Each row is where one point has got to under a steady rotation. How many steps took it there?
The counts run from 0 to 533.
[-11.9 -11.6 -18.8   6.9  14.4  23.0 -40.9 -22.8   1.7  -6.3 -12.3 -11.4
   8.7  34.0  19.8 -15.3 -25.8  -9.9 -25.6  -4.0 -13.9 -33.0 -25.3   5.7
  -6.5  19.9  24.8  -7.3  46.5  -6.8  -6.0  18.0   8.9  19.4  26.7  18.6
  28.8 -25.8  32.7  30.4 -27.4 -26.8  37.4  -5.2]	49
[ 21.2  -1.9  32.6 -10.1  21.2  16.6  14.1 -17.1 -55.7 -16.6  15.6  21.2
 -40.7   8.7  28.2   6.1 -24.4 -34.3 -11.9  -8.7  20.8 -32.8 -10.6 -13.0
  12.9  17.9 -34.2  -5.5  23.7 -17.8  -3.8  -7.0 -27.1 -37.9  27.0  -2.7
   3.3  -4.8   5.3  51.8  -7.5 -19.7  -9.2  -8.2]	105
[  6.1  24.7   4.6  16.7  11.9  22.9   5.0  19.6  -9.1 -16.2  41.0  26.3
 -21.0  46.8  -8.5   4.3 -14.4   6.1 -25.2 -49.8  11.6 -46.8   5.1  37.1
   3.8  17.9   6.6  -5.3 -18.6  -9.5  -8.5  24.2 -21.8 -18.3  21.9 -14.4
  24.4  16.8  31.6  26.7 -22.7   3.7 -14.6  25.7]	430
[-13.9  -0.4  46.0 -24.6  36.8  24.6 -13.8 -26.5   0.1 -36.4  24.0   9.6
 -28.2  -1.6  -3.6 -10.4  15.6 -21.2  -6.3  15.3  14.9  -9.5 -11.8  11.0
  -1.1  32.8   8.9 -35.9  -8.8 -23.4 -11.6 -60.1   4.3 -10.2  23.2  -9.6
  10.3  13.7 -10.4  26.7  19.2  14.9 -25.6   9.2]	204
[ -3.8  -1.1  13.7 -13.1  13.4  28.1 -24.5 -26.7 -47.2 -18.6 -36.5  -3.0
 -30.1  -0.9  21.6  -7.3 -27.6 -46.3   1.5   7.1 -49.6 -23.7  -6.7  36.3
 -18.7  15.2  -3.4   8.5  -3.4 -22.0 -23.8  29.7 -10.3   2.7  14.5  -5.7
  13.3  15.9  11.9  12.2  12.5   8.2   6.5 -28.5]	401
[  6.0 -27.7  10.5   1.0  16.3   8.6 -24.3 -14.0 -17.2   3.3  28.9   7.4
 -25.2  33.5  27.6 -28.5  -5.6  -6.4  25.1  33.2  -2.1   1.7 -20.8   3.8
   9.0  17.9  -9.7 -34.3  40.6 -33.5  16.2 -46.8  -1.6 -19.3  38.3  23.8
  26.0  14.1   8.5  33.3 -10.5  -9.3 -19.5   0.8]	372
[-37.6  23.8   4.1  -6.2   1.0  -7.3  -9.7  45.0  15.3  -2.3  32.7  10.2
 -31.0  30.3  14.5  10.4   7.3   1.1 -14.3  13.2  -4.7 -10.0  -5.3   6.9
 -21.3 -12.3 -33.3 -21.2  22.5 -28.2 -33.0 -44.6  36.6  -3.1  16.1 -17.1
  10.3  33.5  -8.8  39.7 -14.6   0.3  -5.1 -23.2]	15
[-22.0  30.0   7.9  14.1  19.9 -20.8 -47.5  12.0   5.9 -29.5 -22.0   6.0
 -19.4  19.0   1.0 -17.5  -1.4  13.0  34.5 -13.7 -40.0  -6.5   5.2  36.8
 -21.1  21.2 -31.5 -10.5  24.4 -32.0  -6.6 -44.4  17.3  -9.2  11.3  12.1
  23.8  13.2  -3.2   2.5  -5.7  48.1 -12.7 -16.3]	392
[-42.3   9.2   3.2   0.5  21.1  16.3  -6.8  -5.2  -6.4 -48.3  21.9  25.1
 -15.2 -20.2  20.5   5.0 -17.9  -5.4 -30.2  13.2  27.5 -27.8 -28.3  12.2
   5.9  -1.7  -2.5  27.0  -1.3 -14.2 -23.7 -65.4  -6.4 -24.8   9.4  15.2
  18.6  18.3   9.6  19.1  -7.0 -11.1  -5.0  14.1]	533
[ 13.1  11.9  13.4  -7.8 -15.4   6.9 -41.8 -15.7 -41.0 -14.2  -0.7   6.6
  -6.7   3.3  16.5  15.9 -34.5  -9.3  17.7 -13.9 -45.9 -10.4 -28.1  16.8
   1.2  20.1   2.2   1.2  46.2  -1.8  15.4  12.6 -21.8 -14.2  41.3  41.5
   2.3 -15.3  39.4  -1.9  -8.5  -7.6  18.0  14.0]	296
[ -5.5  -5.7 -20.9  -4.3 -12.7 -10.4 -26.1  -9.2 -30.6 -33.6  45.5  27.2
 -45.9   9.4  -5.1   5.3   0.3  -5.7  -4.3  30.6   4.7  -9.3  21.4  37.1
  24.5 -12.4 -18.2  -6.6  -2.8 -17.2  -6.1 -33.7  -8.0 -23.3  43.7  -0.2
  28.1  30.9  27.4  14.8  -0.6  15.8 -10.4  23.8]	97
[-49.3  25.0  11.0 -15.8 -18.2   4.7 -10.2  22.3 -20.1 -30.7   9.6  13.6
 -19.3 -20.8  16.7  59.5   1.5   9.8 -30.9 -27.8 -30.9 -25.9   4.0  17.3
  -5.4 -13.7 -17.5  20.8  20.0 -17.9 -21.4  31.6   6.1  -6.6  33.1  -0.6
 -18.3  21.0  23.0 -14.6   5.8  13.6   3.9  12.0]	90
[-25.5  10.2  30.0 -14.4  25.3  -4.4  19.1  20.9 -36.5 -43.2 -10.0  31.7
 -34.5  -7.7 -18.5 -15.3  23.0 -24.6   0.0   1.2 -19.4 -35.6  16.0  48.0
  11.1  30.0 -16.2   8.0  -7.0 -21.8 -20.0 -19.9  -7.8 -12.8  -9.0   6.2
  28.5  19.8   2.4  15.8 -10.6  26.3 -40.1 -10.4]	80
[  4.9 -11.8  24.6 -14.6  12.6  -3.0  -9.4 -20.5 -61.9 -14.6 -12.5   9.8
 -19.0   3.6  33.0   5.9 -24.1 -36.7 -12.2   0.1 -27.7  -1.8  -1.0 -20.8
   3.4   1.1 -18.5  -1.6  40.6   7.7 -20.0 -23.0  15.4 -10.0  35.1  -0.3
  15.8  54.9  23.6  31.5   1.1  -4.1   9.2 -13.3]	274
[-12.3  12.2  20.0  23.2  32.4  28.6 -10.7  -7.9  -5.0  -7.2  32.1  17.1
   0.1  38.3   2.7 -17.9 -22.0 -32.5 -11.6 -10.8  -7.3  -7.9  -4.6  -2.0
 -22.6  15.6  12.1 -19.2   5.2   2.5 -11.9 -66.4   3.1 -17.6  13.0  -7.5
  36.5  36.2  18.9  45.0   4.6  11.5  -1.8   5.9]	452
[ -9.8  12.0  33.0 -15.5  18.5 -10.7  11.0  16.7 -15.9 -23.0  24.1  10.6
 -26.1   0.4  34.9  23.0  19.0  42.7  12.4 -31.3  12.4 -13.3  -6.9   3.6
  10.2  30.1 -34.5 -26.7  36.3 -45.3   4.6 -10.9 -14.6 -30.6  26.1  17.5
 -17.0   8.6  -9.0  18.0  -2.0  19.1 -42.7  16.7]	437
[-29.2   5.3 -23.9  24.2  -8.2  11.4 -19.3   7.5 -30.3  -7.3  38.0  25.2
 -31.7  23.1   3.9  13.3 -18.2 -32.3 -19.2  11.3 -19.3  -7.5  28.1  10.1
   1.6 -23.1 -26.9  -1.7   4.8  -3.0 -23.5 -16.9  17.0 -14.1  38.0 -22.0
  28.3  33.0  35.7  27.7  -4.8  21.9   6.4  -7.2]	346
[ -1.3 -10.2  12.7 -27.9 -18.7 -13.3 -40.1  -3.3  -6.5 -38.0   1.2  -4.3
 -33.9  -7.0  39.0  19.8  -4.0 -12.8  10.7  22.0 -29.6 -14.6   3.0   6.8
   6.6  -2.4 -17.2 -19.1  60.5 -42.1  18.9 -30.4 -11.4   4.9  36.7  17.3
 -24.7 -22.4   9.0  25.6 -15.2  -0.5  -1.3   7.0]	293
[  6.7  -1.4  16.0   2.3  23.5 -10.6 -14.6  -2.1  16.3 -36.3   2.1  19.4
 -25.5   4.1  11.2  22.3  -7.4  15.4  20.7 -21.7  -5.5 -36.1  -7.5 -15.9
   1.8   7.5 -40.7 -32.4  69.0  -4.5  24.6 -32.7  35.2  -5.1  25.1  18.1
 -11.7 -19.9  19.8   6.6 -45.2 -14.7   8.8  -7.1]	40
[-44.3  -0.9 -40.1  12.8   7.7   8.6 -43.7  -3.8   2.7 -41.5  -1.5  15.0
 -18.3  -2.7   4.4 -13.8 -11.5 -19.9  -2.5  38.1 -25.0 -25.1  -4.4  28.5
  -6.0  -8.6  -1.3   7.2  28.4 -14.1   4.8 -56.3  17.3   6.1  19.7  31.2
  31.5  -8.6  34.7   7.2 -21.8   7.6  12.2  -6.0]	220
[  0.9   4.3  14.4  14.3  34.9  25.5 -14.5 -29.1   4.7 -19.2  14.4   6.1
 -14.0  25.6   5.8 -17.1 -21.4   3.3 -22.7 -28.2   5.7 -15.8 -28.0  -9.5
  -5.0  11.2  13.1 -31.3   3.1   2.0 -34.0 -43.9  36.3  16.3  40.1   4.6
  38.6  44.8  27.6  27.6 -11.9   7.0   0.4   7.2]	201
[-16.0  -7.1  27.9 -25.1  13.3   3.7 -20.5 -29.8 -66.5 -36.2  -9.3  11.6
 -19.7 -25.9  19.7  10.6 -10.8 -32.0 -18.8  11.2 -14.5  -0.6  -3.8 -18.5
  21.4   8.0  -6.8  10.8  32.4   0.5 -15.5 -23.3  10.8 -26.2  28.2  12.2
  13.4  39.2  31.7  25.4  25.6  -2.1   8.2   5.1]	275
[-14.5 -11.8  -3.6  14.6  53.3  42.6   9.7  -5.4  17.5 -35.8   5.6  13.7
  -9.1  -8.4  17.5 -21.3   2.6   5.1  15.5 -13.5  16.4 -43.3  -4.7  11.2
  14.6  28.1 -15.2 -26.7  25.3 -14.8  38.7 -43.1   8.2 -25.0  -9.4  24.5
  14.5  -9.6 -18.0   4.2 -22.2  -1.4 -37.0  -1.5]	309
[  5.3  10.8  19.6   3.8   9.7  38.9 -44.3 -20.4  -4.2 -21.3  19.5  31.2
 -33.3   8.2 -29.4   0.8  -9.5 -33.7  15.4   4.0 -44.5  -9.1  -9.5  46.1
  -7.8   4.6   5.6 -34.9 -14.3  -1.8  -0.2 -16.5   2.1   7.2  55.4   2.1
  15.3 -20.4  17.7  -7.9 -12.4  25.3  -2.3  -3.2]	474
[ -3.3   9.0  30.6 -30.7  29.3  17.4  26.0  14.4  -4.4 -49.4 -16.3   0.0
 -42.5  -9.0 -21.7   3.7  26.7  15.3   7.8 -16.8   1.7 -57.2  -6.7  46.5
   1.9  22.1 -11.3 -27.9  -2.6 -20.0 -15.4  11.2   4.4   5.6   7.0 -13.9
  11.7  33.6  -4.2   0.4  -1.1  -0.2 -34.8 -19.6]	332
[ -3.3  19.6  21.6  -8.8  -4.6   3.5 -22.6  30.7  26.0 -39.8  33.6   9.3
 -27.1  -0.4 -27.0  27.6   0.1   6.6  26.7  16.9  13.7 -29.7 -34.2  30.7
 -10.8   5.5 -23.4 -18.4  38.8  -9.4  11.4 -38.4  -4.1 -19.9  24.2  10.2
   2.2 -23.2  14.6  -3.0 -16.8 -40.3  -5.2   3.1]	288
[ -8.2   4.5  46.7  -9.2  10.8  22.5   8.7  27.4 -50.0   1.1  -7.4   6.3
   0.9  29.4  -4.8   5.0  23.5  -8.1  -8.4 -31.7 -44.4 -25.4   6.3  18.1
   4.8  31.3  15.9 -32.5  30.4 -17.0  -6.0  46.5  -6.5  13.3  27.4   2.1
   9.3   7.3  10.5  38.8  -6.5  22.1 -19.5   4.0]	251
[-26.5   1.8  10.4 -34.1  20.2  33.0   2.1   6.2   7.4 -21.7  -8.5 -24.6
 -14.4 -17.4  16.6  23.3   4.6  24.7  44.9  -4.2 -35.8 -31.3 -15.5  42.9
  -6.4  36.6  -6.6 -24.0  40.1 -32.9  30.2  26.1  -4.5 -15.9   4.9   8.2
 -13.5   8.9  -8.6 -21.2  17.1 -11.3 -21.1  -7.9]	64
[-30.5  -6.3  12.0 -12.2  17.8  15.3 -19.3 -15.2  -0.4 -13.1  35.0   4.4
  10.0  17.2 -26.5  10.3   7.2   9.8  -6.3  -0.1  -1.5 -14.7 -26.6   9.7
  10.0  29.1  49.8 -19.3  34.9   2.6  -9.8 -20.2  15.4 -19.5  26.6  13.2
  41.6  49.4  44.8  11.7  20.3  -7.4   7.4  35.1]	449
[-25.6  17.3  36.2 -14.3  -2.6 -14.2 -14.1  27.6  -4.6  11.2  34.1   3.6
 -33.5  33.1 -11.7  22.6  27.9  -1.1  13.2   0.9 -24.2   8.5   9.2  29.8
  -9.8   9.2 -27.0 -41.9  24.8 -30.9 -32.5 -10.6  18.4  -5.6  33.1 -26.3
  10.2  23.4   3.0  18.7   1.5  20.2 -14.7 -13.7]	518
[-44.3  12.8 -13.1   6.0  27.1  14.0 -17.8   5.5  70.2 -23.8  10.9 -10.4
 -10.8  25.8  -3.7   0.0 -10.3   7.5  17.4  -5.6 -18.2 -39.9 -10.9  41.9
 -29.3  20.7  -0.9  -6.8  26.7 -11.9  -1.8 -44.3  16.4  -5.6 -25.7 -10.6
  29.4  15.7   1.5  -2.4 -13.5 -12.5   2.5 -12.4]	388
[-44.7  14.1  -7.4  18.3  17.1  39.7 -24.8  23.8  52.2 -18.2  19.8   1.8
  -7.7  12.4  10.6  -0.4  -7.7 -14.5  11.5  17.8 -29.7 -27.1 -18.1  36.0
 -29.4  10.8  -1.7  -8.8  21.8 -18.2  11.6 -62.0  20.6  -8.8 -12.7   2.7
  17.4   4.5  -7.5   5.2  -4.8  -8.5  -3.6 -17.2]	389
[-24.3   5.0 -34.7  16.0  16.6  29.7 -52.3 -32.2  -4.8 -45.2  -1.5   5.5
  -7.5  -9.8   8.2   5.2 -31.2  -5.9  -5.6  11.3 -23.1 -18.8 -11.6   9.2
 -10.4 -22.4   4.3 -13.8   8.8   0.8   8.5 -50.8  36.1   0.2  47.9  26.7
  15.3   8.1  35.5  -6.7   9.2  19.2  14.8   8.6]	470
[-10.2  -8.0  10.9   8.5  38.8  40.4  11.8  23.1  16.5 -28.6  -6.9   5.3
 -17.4  20.9  27.5 -41.1  -3.9  -0.3  11.7   5.0  -8.2 -40.5 -22.7  31.2
  -0.3  27.7  -8.3 -16.2  17.4 -38.1  14.3 -36.4  -4.9  -7.4 -13.4  15.3
  18.3  -0.6 -31.6  11.3 -30.1 -12.9 -39.2 -23.5]	59
[-27.0 -28.4  -6.5 -24.3  30.5  35.0  39.1 -14.6 -16.9 -29.5  -8.4 -17.7
  -6.9   7.1  36.6   5.1  11.1   0.8 -36.4 -14.0  -2.9 -50.1   3.4   7.6
  22.4  18.6  11.6 -16.4  29.9 -25.3  10.3  28.5  -3.7   5.5  -4.7 -11.9
   1.6  39.5  -4.4  40.9   2.5 -15.9 -18.6   5.6]	505
[-50.1  -9.4  11.1  -7.4  43.3  24.6  24.3   2.7 -36.0 -14.7  -3.8   1.4
   5.7  -9.4  40.9   9.2   2.5  -1.1 -53.6 -42.5   5.5 -28.6  -0.3 -14.9
  12.2  18.4   1.5   2.9  28.9 -14.8 -28.5   3.3  18.3   2.7   3.7  -6.3
  12.3  40.4   4.0  43.7   5.6   7.9  -6.8   2.5]	6
[ -2.3  26.2  82.8 -10.0  20.4  16.2   1.7  23.6  -5.9 -24.5   4.8  23.4
  -6.8   3.1 -19.5   5.2  -5.1 -18.5  10.2 -12.7  -9.7 -17.7 -45.0  15.4
 -20.6  39.4   0.1 -21.8  21.4  -4.6 -13.5 -36.5  -5.1 -10.5  13.7  13.1
  16.1   0.5   2.7   6.6  -4.1 -13.0 -14.6 -13.0]	457
[ -6.3   2.4  28.0 -16.3   4.1  27.3   7.5   4.8   6.1   2.8  27.5 -24.1
   2.9  21.5  32.1  53.9  -6.4   8.3   6.7 -28.6 -23.8 -18.6 -15.6 -14.2
  -8.3   1.6  -7.0 -35.5  68.2 -11.9  23.3  11.8  16.8 -16.9  34.3  -7.4
 -23.2  34.2   4.0  12.4   1.7 -14.6   2.8  18.9]	441
[-42.6  25.2 -28.7  25.7   7.4  13.8 -34.2  32.1   6.6 -21.0  18.6   1.2
  -3.5  15.0 -13.6  11.4   5.1  39.4   4.1 -33.6 -18.3 -31.0   8.4  34.6
  -4.3   3.5  -8.4 -20.4  17.6 -21.0  12.1  30.2   2.4  -7.7  40.6  20.4
   6.0 -38.6  29.1   9.0 -12.8  47.0   2.2  18.6]	492
